(in the rows, 128 means zero)
The rows of X fall into 4 groups, which share some directions, and each row is roughly a mix of its group's hidden directions.
X, 144 rows:
[[112 135 132 160 112  69 149 107 137 158 124 101 106 114  81 100 114]
 [133 122 103 146  75 100 144 110  99  91 160 120 134 123  96 149 166]
 [ 84 144 135 160 144 134 103 105 107 131  83 107 164 163 124 165 134]
 [179 116 140 135 145 104  88 137 156 172  94  96 121  99 134 137 144]
 [157 117 109 100 142 146 154 142 119  82 163 176 138 125 160 112  98]
 [105 134 120 161  77 164 105 138 130  98 136 131 158 123 168 151 163]
 [175  85 127  95 123  97 136 119 118 110 140 113 120 141  76 166 117]
 [157 112 139 124 153 108 125 173 162 162 112 108 128 159 110 110  77]
 [100 149 129 165 117  93 106 110 172 140 124  79 136  95 119 102 144]
 [111 150 130 154 167 128 154 112  97 183  76 147 109 133 133 118 130]
 [114 119 140 148 146 126 147  79 136 169  75 114  99 101 128 154 154]
 [125 122 144 148 106 111 127  85 139 162 102 111  99  69 117 139 165]
 [125 101 154 106  86 165 111 158 131 148 124 113 109 162 102 173 148]
 [131 139 130 116 151 120 112 169 152 129 153 121 128 170 145  87  67]
 [127  95 132  99 107 114 140 130 144  85 168 113 129 164  90 144  85]
 [121 138 126 127  90 155 110 133  83  80 151 166 170 111 134 140 143]
 [164  95 126  94 112 135 129 163 116  88 156 139 153 161  99 152 101]
 [129 118 142 151  95  98 126 142 137 175 106  90 116 131  66 136 144]
 [141 134  92 154  98  92 150 109 109  92 178 142 108 128 163 111 123]
 [123 125 128 105 134 166 151 139 105 112 150 181 105 153 173 118  90]
 [122 133 100 160 134 111 163 169 125 120 130 128 158 188 107 111  97]
 [ 87 149 145 150 123 156  91 133 154 160  92  92 139 127 136 141 170]
 [108 124 122  95 178 146 186 124 159 129 134 139 102 146 127 100  99]
 [160  98 128  72 122 155 128 149 111  85 160 148 139 147 112 159 123]
 [126 113 135 152 115  70 126 116 154 137 119  81 137 132  72 129 102]
 [117 131 153 159 113 130  96 102 125 171  79 111 119  94 136 154 164]
 [119 153 125 135 111 164  97 129  85 103 134 167 155 107 175 133 155]
 [154 132 136 154 115 108  97 192 127 159 110 117 163 146  98 112 107]
 [117 163 127 160 143 151 108 138 129 162  89 138 149  90 161 109 170]
 [113 139 110 143 123  84 174  96 139 136 138 112 108  95  82  96 149]
 [129 150 100 152 155 117 161 156 149 121 142 146 145 129 153  65  96]
 [173 116 130 116 111 119 103 155  72 104 139 160 162 141 110 146 102]
 [108 159 119 163 154 106 135 105 158 159 104 107 123  85 141  89 151]
 [ 94 155 105 167 140  86 126  72 129  97 137 102 144 120 149 118 130]
 [145 136 104  91 146 101 143 105 131 108 185 123  79 127 146  98 131]
 [147 109 104 138 110  83 161  92 110  81 167 138 115 131 134 131  96]
 [143 154 148  84 125 130  72 148  89 136 165 149 108 128 142 102 114]
 [153 111 122  76 143 150 149 152  97  97 155 165 133 163 113 137 104]
 [158 129 149 112  86 129  56 151 105 137 153 123 110 130 150 143 139]
 [116 130 131 110  99 148 137 140 112  82 176 174 137 126 145 103  86]
 [164 139 127 126 140 141  82 188 125 144 131 136 139 158 175 115 110]
 [ 76 154 135 156 119 140 114  79  91 118 103 132 151 111 134 152 158]
 [ 99 131 135 166  99  94 112 127 131 141 114  77 141 162  82 148 128]
 [147 115  90 147 112 113 159 101 139  71 164 140 131 107 170 127 133]
 [130 108 130  99 143 154 175 139 109  96 131 178 154 132 100 128  87]
 [142 100 148 133 103 144 114 113 129 160  88 113 107 108 123 183 174]
 [143 132 124  96 112 156  93 168  94 102 150 133 164 157 105 152 158]
 [148 127  93 121 131 117 143 170 147  84 164 115 173 157 101 112 128]
 [144 133 114  90 141 160 136 169 113  91 166 171 147 148 144 107 109]
 [115 106 158  82 126 180 124 134 180 147 125 115  93 116 134 141 144]
 [123 107 157 102 138 146  88 141 159 145 104  83 133 163 107 171 125]
 [149 145 124 128 105 166  85 161  93 125 136 156 140 124 173 138 167]
 [115 126 123 150 147  74 159  92 132 157 107  94 102 143  87 125 116]
 [109 154 135 140 160  84 113 131 137 166 119  96 115 160 112  91  88]
 [147 104 105 119  88 115 169 139 128 125 165 114  80 163 104 142 150]
 [126 112 130 121 111 138 171 158  87 130 128 160 131 173  78 137 101]
 [ 81 132 155 150  86 158  90 134 129 143 104 103 141 149 120 165 148]
 [136 124 121 123  74 135 115 130 101  95 152 129 151 108  95 155 183]
 [177 116 134 104 113 122 124 177 159 149 160 135 100 107 131  86 112]
 [130 140 144 143 140 116 115 120 156 176  90 110 128  65 112 108 158]
 [133 114 137 152 145  79 133  92 160 166  98  87  97 114 115 130 113]
 [123 128 117 163 105 179 159 174 144 139 106 162 151 114 154 119 151]
 [116 125 122 167 155  78 136  76 149 132  95  89 139 118 115 136 117]
 [ 91 132 117 163 124  96 148 125 181 119 130  82 150 140  97 107 112]
 [123 162  99 148 167 116 147 114 126 107 134 154 154  94 164  77 121]
 [ 95 142 153 136 129 154 100 128 174 174 101  98 106 108 150 121 155]
 [172 136 135 103 136 140  86 164 155 145 142 134 123  85 163  96 142]
 [125 125 147 166 104 124 121 107  97 152  77 141 148  83 106 155 153]
 [157 128 123  84 144 141 136 153  86 110 161 178 119 149 139 111  96]
 [145 141 125 124  87 145 120 134 110 128 157 160 104  74 157 109 174]
 [107 135 145 170  99  89 106 100  95 138 100 110 152 119  84 148 128]
 [142  99 129 120  81 111 137 114 166 131 157  93  77 109 117 142 155]
 [ 91 131 128 159 147 109 159  90 134 166  95 101  89 161 126 138 122]
 [135 117 160 123 135 143  96 170 172 158  92 107 163 111  97 125 117]
 [124 128 177  85 126 146  92 137 137 170 132 136  82 111 134 109 101]
 [ 84 149 163 150 106 125  71 136 138 159 106  90 141 137 109 131 126]
 [123 127 108 156 174 125 170 110 107 142  88 140 119 175 154 146 110]
 [ 94 151 106 153 110 150 133 112 130  78 152 147 157 110 179 115 143]
 [151 123 138 120 151  60 102  92 122 147 125  89 102 131 104 132 105]
 [128 112 131  90  99 122 110 141 137  77 183 110 141 155  97 136 106]
 [ 98 110 116 149 110 101 180  87 152 128 136 100  83 150 113 137 123]
 [173 121 137  88 135 131 116 158  98 115 155 176 129 121 136 106  83]
 [125 145 113 143 115 140 120  99 103 138 118 123 109 108 154 155 208]
 [101 120 139 125 160 154 157  85  93 142  81 149 113 146 132 168 128]
 [110 131 131  89 161 143  90 125 167  91 154  95 140 161 154 132 108]
 [126 144 109 142 110  76 145 134 146 116 174 115 123 117 105  70 108]
 [134 138 142 109 154 136 130  95  81 166 108 161  76 112 153 132 140]
 [106 139 130 146  90 126 101 113 119 145 121  88 115 132 109 160 195]
 [173 123  99  95 135 132 138 170 112  88 172 154 146 150 131 113 117]
 [120 120 110 122 177 134 170 101 114  88 122 157 148 152 147 134  83]
 [107 121 146 161 112  81 120 122 148 146 107  87 143 137  74 128  95]
 [119 147 142 155 153 111 131  93 119 184  82 131  99  91 140 114 137]
 [120 141 146 118 163 133  95  99 140 167 112 109  77 132 180 130 129]
 [144 124 120 103 154 157 161 141 117 114 146 184 113 129 172 103  94]
 [152 107 118  85 109 133 151 128 109  84 184 161 105 136 133 128 106]
 [148 136 125 152  84 134 144 145  93 157 132 174 101  88 145 107 154]
 [121 127 113 125  64 140 146 124  95  96 174 149 109 122 125 139 165]
 [182 125 100 120 133 139 151 141 119 139 143 159  91 104 175 116 164]
 [126 116 159 112  92 163  94 157 149 170 122 106  91 139 130 151 158]
 [121 157 144 120 127 133  62 135 140 166 128  91 105 124 151 121 170]
 [ 89 136 142 153 120 114 148 119 141 176 118 114  72 159 136 108  96]
 [118 143 122 131  91 180  99 157 129 107 149 144 145 119 175 131 169]
 [113 131 121 164 126  95 126 101 173 141 107  73 135  98 109 130 162]
 [129 116 107 135 173 109 198 110 132 114 108 140 149 131  93 117 102]
 [142 124 136  97 122 175 119 133 105 113 149 179 106 117 187 131 124]
 [157 122 121  83 136 166 130 161 110  94 162 176 137 133 154 119 114]
 [115 157 105 148 125 120 134  82  76 100 132 150 145  95 138 133 171]
 [142 148 116 110 144 134 101 171 144 101 170 134 148 148 165  87  97]
 [172 122 120 113 182 125 144 147 158 151 121 142 106 121 167  95  98]
 [164 140 135 153 124 100  66 136 135 166 113 102 120 101 161 123 148]
 [144 123 148 132 100 100  78 153 176 151 137  78 125 112 112 116 125]
 [106 126 162 138 102 166  83 135 119 147  85 124 157 118 120 168 153]
 [132 155 133 141 149 120 112  98 103 177  96 133  97  88 150 119 169]
 [103 140 125 108 151 132 115  90 168 135 144  86  80 131 166 125 154]
 [199 112 117 137 102 106  97 158  91 113 137 144 154 125 136 148 129]
 [138 145 113 139 147 148 146 164  97 114 126 186 168 130 150  97 101]
 [ 94 133 153 156 122 105 114 104 115 138  88 112 167 112  71 141 115]
 [153 118 146 144 121 158 117 135 120 168  78 156 125  80 154 146 157]
 [107 138 149 163 117 153  92 141 159 167  82 105 145 109 145 139 158]
 [111 142 163  95  96 145  61 135  90 119 155 133 123 146 128 142 117]
 [150 102 113 165 123 139 148 127 185 130 100 116 140  87 162 141 157]
 [104 122 161 119 109 131  92 128 137 170 111  82  96 157  98 159 142]
 [126 159 124 156 148 113  99 101  77 162  90 121 124 131 143 146 168]
 [113 130 132 101 186 170 151 103 124 144 100 150  99 139 168 139 130]
 [127 144 141 125 173 138 106 131 127 170 106 136  95 152 184 114  96]
 [131 126 127  86 119 175 122 157 107  91 168 168 133 151 155 128 114]
 [121 117 115 104 130 109 169 131 175 115 174 108  93 142 111  93 101]
 [132 140 135 132 138 165  93 154  94 110 105 164 191 129 150 144 123]
 [130 110 127 137  89 128 131 118 113 111 114 115 158 112  74 175 176]
 [156 136 123 132 149 117 127 150 138 181 127 128  70 145 173 100 118]
 [142 115 128 110 138 135 142 108 161 165 125 108  57 116 155 135 163]
 [173 100 127  92 143  92 160 125 118 137 147 136  85 138  97 121  92]
 [ 90 119 141 136  82 103 144 109 134 128 138  95 116 138  59 140 128]
 [110 117 142 139  64 105 152 127 117 129 145 131 119 109  61 119 121]
 [115 123 144 133 164 161 145 123 100 158  61 155 148 137 115 157 126]
 [134 103 110  87 154 119 166 112 157  80 167 120 118 151 119 128  97]
 [144 106 117 108  85 115 175 132 133 109 180 144  91 115 100 110 125]
 [151 124 111 129 108 163 136 129  95  95 144 180 137 104 177 142 153]
 [176 108 119  89 114 134 131 174 140  95 178 147 133 129 127 111 107]
 [159 124 129  88 148 146 113 154 148  95 162 156 145 106 159  95  94]
 [159 120 118  84 156 136 109 151 177 122 163  99 103 148 161 118 129]
 [144 162 117 132 163 134 118 146 131 146 130 155 127  94 181  71 127]
 [139 156 107 151 154 105 148 135 129 143 139 154 111 111 171  65 103]
 [142 158 102 127 143 121 137 133 135 118 165 153 117  92 175  68 133]]

One row of each group comes first, with its name. Which group is each row after those in?
[147 152 119 136 145 111 113 145 131 153 149 138  89 135 190  81 104]
M
[178 109 136 116 105 115 124 170 130 125 135 143 161  85  78 114 123]
J
[134 125 152 120 116 118  85 127 154 180 118  82  78 128 129 138 149]
P
[121 153 140 119 136 166 108 121  87 154 117 169 100 111 182 123 149]
K

[143 152 121 163 145 119 115 128 144 159 102 133 136  68 164  92 153]
K
[122 156 115 166 114 109 106 120  57 108 124 152 169 136 133 136 131]
M
[109  99 125 116  91 181 170 138 136  84 148 160 137 135 133 151 124]
P
[111 129 146 156 117 105 113  75 103 163  90 110  98 114 122 162 150]
M
[ 92 130 133 145 177 120 155  90 121 120  88 133 154 149 122 136  80]
J
[151 145 142 134 159 142  79 179 129 169  92 126 154 140 145 118 123]
M
[109 147 116 157 131 155 137 127  84 131 118 167 118 162 192 133 122]
J
[103 122 132 158  67 110 150 124 104 143 128 114 110 147  75 148 148]
J
[110 137 117 117 119 154 165 155  82 102 150 179 146 159 109 114 110]
P
[142 130 132 148 112 110 151 129 138 189 119 130  65  99 133  99 145]
J
[120 132 121 144  83 129  84 149 155 100 150  87 165 127 122 142 166]
K
[128 127 141 147 116 143 106 117  99 137  80 133 167  94 108 170 172]
M
[100 149 157 160 151 125  89 128 128 166  71 116 160 127 124 126 105]
J
[167 124 112  96 101 147 123 146 123  96 176 155 124  91 151 117 162]
J
